Here are some numbered points:
-19/-21/-9/6/-18/-39/12/-20/10/-2/-29/-18/7/-33/45/-1/-37/41/10/-10/-42/36/-12/-28/23/20/-1/4/27/-24/14/45/12/-31/-11/-22/-49/-41/-9/-47/23/-29/-6/-8/34/-21/28/-34/0/14/38/-11/-25/-9/-5/-2/-20/-53/33/-30/-11/18/0/-6 0
-1/-18/42/-28/-47/-6/-26/72/-13/-28/-36/-34/-12/14/8/-9/28/53/10/1/-17/14/-28/-20/-15/-14/64/17/-17/-22/3/41/-8/-9/-11/-34/7/-25/26/-34/-8/1/-12/-7/24/1/20/-32/56/21/28/43/9/-13/-24/-7/-31/-24/-30/-33/-27/27/35/2 1
21/4/36/-3/-11/12/-18/2/-15/-12/-7/-36/0/39/48/-6/-8/68/0/-4/-33/39/45/1/-2/36/2/21/35/-14/22/41/11/-46/-5/-6/-17/-34/10/8/26/-35/-55/30/-20/-5/36/-32/65/59/84/4/19/-42/-1/10/-36/-44/-8/-30/-17/48/-15/9 2
-65/5/38/55/18/32/-12/114/43/8/-56/25/26/48/18/-8/54/-3/-20/41/13/-48/1/-23/-19/24/43/-1/-72/-18/37/-8/-98/-12/5/-39/23/20/52/-69/-21/60/-39/57/14/-21/-43/-92/-71/-26/46/65/-83/55/-49/29/13/46/-29/-17/9/55/10/9 3
-23/-40/34/0/5/24/-42/35/-5/-12/29/-2/29/65/-13/-13/39/-48/29/65/26/-58/101/32/8/45/-7/-22/-14/20/63/-31/-13/-31/3/21/6/35/54/111/18/50/-37/109/4/13/2/-13/7/10/4/23/25/-14/11/-18/0/40/-57/14/29/-3/-23/-13 4
-42/28/-47/28/45/-10/25/-23/26/33/35/50/-38/3/6/15/18/-92/2/17/25/-34/60/11/-2/13/-55/-15/-23/9/37/-43/-7/0/32/38/10/20/1/38/10/19/42/20/-7/25/-14/1/-52/-29/-45/-12/-1/10/0/-12/25/18/5/15/35/-22/-48/-20 5
-22/14/26/-16/-19/9/-31/57/-30/4/-28/-18/-1/43/-11/-13/33/17/0/5/9/-38/-2/4/-10/13/57/-21/-39/-6/42/12/-17/-22/2/-21/-5/-12/37/2/13/19/-34/26/-1/-28/-27/-41/8/3/31/44/-7/-9/-21/18/0/-1/-46/-21/-6/35/9/-8 6
59/6/61/-75/-81/5/-69/78/-86/-38/8/-93/-50/67/-51/12/62/-34/28/-35/62/-60/-16/50/-20/-95/80/15/1/26/-29/-33/33/20/1/47/14/20/20/99/-39/29/-37/-30/-24/38/-32/23/77/17/-20/29/37/-72/18/32/10/12/-91/19/-36/-13/64/-10 7
3/-7/7/6/-17/12/-12/-47/-25/-24/25/-33/12/-11/27/38/-54/83/9/-7/-62/79/70/8/19/79/-36/0/57/-33/35/74/30/-31/-16/3/-13/-26/0/28/38/-33/-58/33/31/-26/53/34/65/85/80/-32/22/-50/24/-10/-55/-53/27/-46/-22/41/-1/-7 8
52/-13/-28/-54/-12/-14/-5/-72/-38/-13/62/-35/-39/-11/-38/3/-67/-1/15/-36/1/49/15/43/12/-39/-28/-5/80/29/-39/5/78/16/4/41/-2/-13/-47/47/-2/-59/39/-43/-33/28/21/90/82/33/-55/-47/71/-41/52/-30/-7/-24/-5/9/-20/-57/7/11 9
9/18/-37/23/30/-8/53/5/47/11/-32/33/4/-75/-1/-35/14/-4/-11/-32/-11/-10/-127/-67/18/-26/-10/3/-45/-15/-72/-16/-49/18/0/-61/18/-11/-48/-97/-44/6/83/-80/-3/4/-44/-18/-84/-61/-23/10/-52/66/-37/-2/12/19/29/3/-1/-9/20/4 10
32/27/28/-11/-25/15/-28/11/-25/-2/-23/-38/4/31/23/1/21/21/20/-1/-10/-16/3/1/-15/-3/18/28/12/-6/16/14/16/-12/16/3/-9/-17/4/49/-19/22/-26/9/9/20/-2/-21/37/25/6/32/29/-41/3/14/11/13/-4/-1/-44/29/37/19 11
-3/-39/31/-2/13/20/-39/43/-5/-3/7/4/32/72/-13/-14/45/-54/19/46/18/-54/84/55/48/29/9/-28/-15/30/55/-25/-15/-13/-14/46/-3/22/54/89/10/49/-31/90/7/31/17/-27/-6/-13/16/18/17/-3/32/-27/10/36/-49/20/34/10/-35/-8 12
22/-11/-3/-2/-2/6/-26/-45/-21/-14/16/-50/16/16/37/37/-55/82/15/12/-67/83/66/9/16/85/-31/1/57/-19/20/80/40/-48/1/11/-16/-14/-14/23/53/-51/-80/30/15/-39/67/28/93/82/72/-32/35/-61/32/-13/-49/-49/17/-32/-30/38/14/-18 13
0/5/-8/17/19/2/37/-58/25/16/15/3/-21/-21/-3/-15/-23/40/-8/-11/-5/29/8/13/7/9/-33/-21/17/4/-16/-10/-2/11/16/18/-14/-17/-7/-12/11/-18/9/8/5/1/-26/-9/-25/-20/-11/-37/-4/19/-1/13/-20/-45/44/-6/6/6/-36/-10 14
-11/18/-9/7/7/3/17/43/32/25/-25/23/-8/-29/-25/-21/38/-101/-6/1/41/-82/-46/-10/-28/-12/30/7/-54/20/-11/-45/-35/26/13/-14/25/14/18/3/-51/40/51/-40/-12/17/-38/-31/-62/-52/-43/32/-27/27/-36/32/38/56/-11/26/43/-21/16/10 15
23/11/25/-3/-41/4/-9/-5/-8/-18/-8/-40/3/39/44/-4/4/84/5/-7/-26/41/20/-17/-9/20/-1/39/36/-26/10/53/27/-50/-15/1/7/-15/-6/7/35/-4/-51/21/3/0/38/-6/70/65/59/6/16/-40/3/-2/-28/-33/8/-23/-30/48/10/11 16
-17/25/-44/24/84/-6/44/-69/19/26/49/61/55/0/-5/17/14/-67/-1/30/0/-16/112/33/23/41/-59/-21/11/19/28/-58/11/18/30/53/-3/46/25/51/43/21/21/53/-17/3/-7/44/-76/-14/-40/-50/11/5/11/-40/32/30/15/32/47/-17/-40/2 17
69/-1/-41/-58/-2/-21/-13/-77/-41/-20/62/-23/-45/-13/-28/13/-61/-12/-2/-41/11/35/15/25/18/-36/-31/0/76/25/-46/11/70/11/-2/47/-25/1/-35/56/-9/-71/32/-52/-10/42/3/87/60/6/-50/-59/64/-50/50/-12/-11/-15/3/6/-9/-51/-7/13 18
-38/19/44/8/-42/22/-29/58/0/24/-62/0/-5/30/-23/-8/35/11/5/11/17/-31/3/5/-14/5/42/-17/-49/1/32/6/-43/-17/1/-33/8/-15/51/2/20/38/-52/48/2/-23/-22/-35/-1/-5/43/36/-31/-1/-21/36/4/29/-28/-14/3/35/25/-1 19
Which two points above are nearest to each new point? Their numbers follow each, smallest number first.
-8/-29/-53/-35/4/-20/-6/47/-1/-15/-23/-11/-50/-37/-9/-4/-4/12/-11/-15/26/-4/-92/-54/-5/-62/1/14/8/-20/-49/-23/-14/-3/-22/-22/29/-1/-54/-83/-19/-40/42/-71/-5/35/5/0/9/-17/-23/17/-14/19/-4/5/21/-11/23/-1/-47/-9/24/-23 1 10
-18/3/14/4/1/-2/-16/69/8/11/-6/13/18/44/-43/21/58/-101/13/31/43/-83/-4/12/-33/-3/44/6/-47/33/5/-36/-38/19/-3/11/18/34/47/42/-18/69/-9/17/0/2/-34/-21/-16/-49/-10/29/-2/12/-18/21/30/83/-70/16/16/-5/19/-1 15 19
25/24/-30/-3/48/15/-34/-82/-36/20/75/36/11/47/-24/33/6/-88/28/30/25/-18/125/65/15/38/-51/-17/11/35/64/-46/54/37/24/88/-32/29/-2/127/35/17/6/55/-9/6/-9/57/-1/8/-51/-40/58/-62/51/-2/33/27/-45/42/48/-36/-42/15 5 17
21/-7/-33/-9/-10/-63/42/-4/15/29/-1/15/-23/-82/-11/-12/-60/-18/-35/-43/15/26/-127/-19/3/-77/-2/24/5/-30/-102/-7/-19/54/-46/-54/-5/-47/-52/-116/-35/-41/97/-90/-24/9/2/47/-30/-60/-54/2/-23/54/-30/-13/37/-14/55/3/-17/-56/17/8 10 14
24/-7/-4/-17/-9/15/-28/-6/-49/2/5/-24/-12/40/-5/-10/10/-17/14/0/28/-7/57/33/11/-5/14/15/8/21/18/-14/27/7/15/47/4/14/-13/53/-19/5/5/-2/-15/23/-5/-10/21/22/-10/11/31/-44/25/3/10/19/-41/3/-8/0/1/10 6 11
-23/3/-21/53/27/-1/27/-22/44/10/-12/46/22/-62/4/-33/6/-29/-14/-31/-1/4/-46/-14/1/-22/-11/-20/-35/-19/-24/-17/-8/27/16/-33/-1/-2/8/-57/-22/28/42/-47/6/-20/4/-6/-72/-51/-21/-16/-41/66/-29/8/24/16/30/-22/20/-7/9/30 10 15
-25/-6/5/38/-18/8/27/15/62/19/-33/27/13/-17/29/-3/-5/78/-14/1/-55/41/-39/-36/-15/41/7/-6/-15/-40/-2/24/-30/-32/-20/-62/11/-15/20/-85/6/5/-22/11/21/-36/6/-38/-14/14/49/20/-42/55/-31/16/-9/-17/33/-33/-31/58/-12/17 0 1
-14/-6/7/42/16/-12/46/-63/52/17/-18/6/25/-62/42/-2/-56/96/-17/-15/-68/84/-16/-26/33/22/-28/-3/24/-26/1/65/13/-20/-5/-23/2/-30/-20/-86/22/-51/-16/20/24/-33/24/22/4/18/23/-39/-16/29/-27/-21/-30/-67/67/-17/-19/14/-29/15 0 14
13/3/-28/-39/11/-49/11/4/-29/-25/1/-20/-33/-49/-3/-14/-4/-17/-13/-45/-3/-7/-96/-50/-2/-83/-27/17/24/2/-75/-26/16/20/17/-2/-10/9/-43/-29/-44/-11/51/-95/-26/17/-12/32/3/-14/-56/-9/-14/6/19/-26/-16/8/-3/9/-7/-76/33/17 10 18
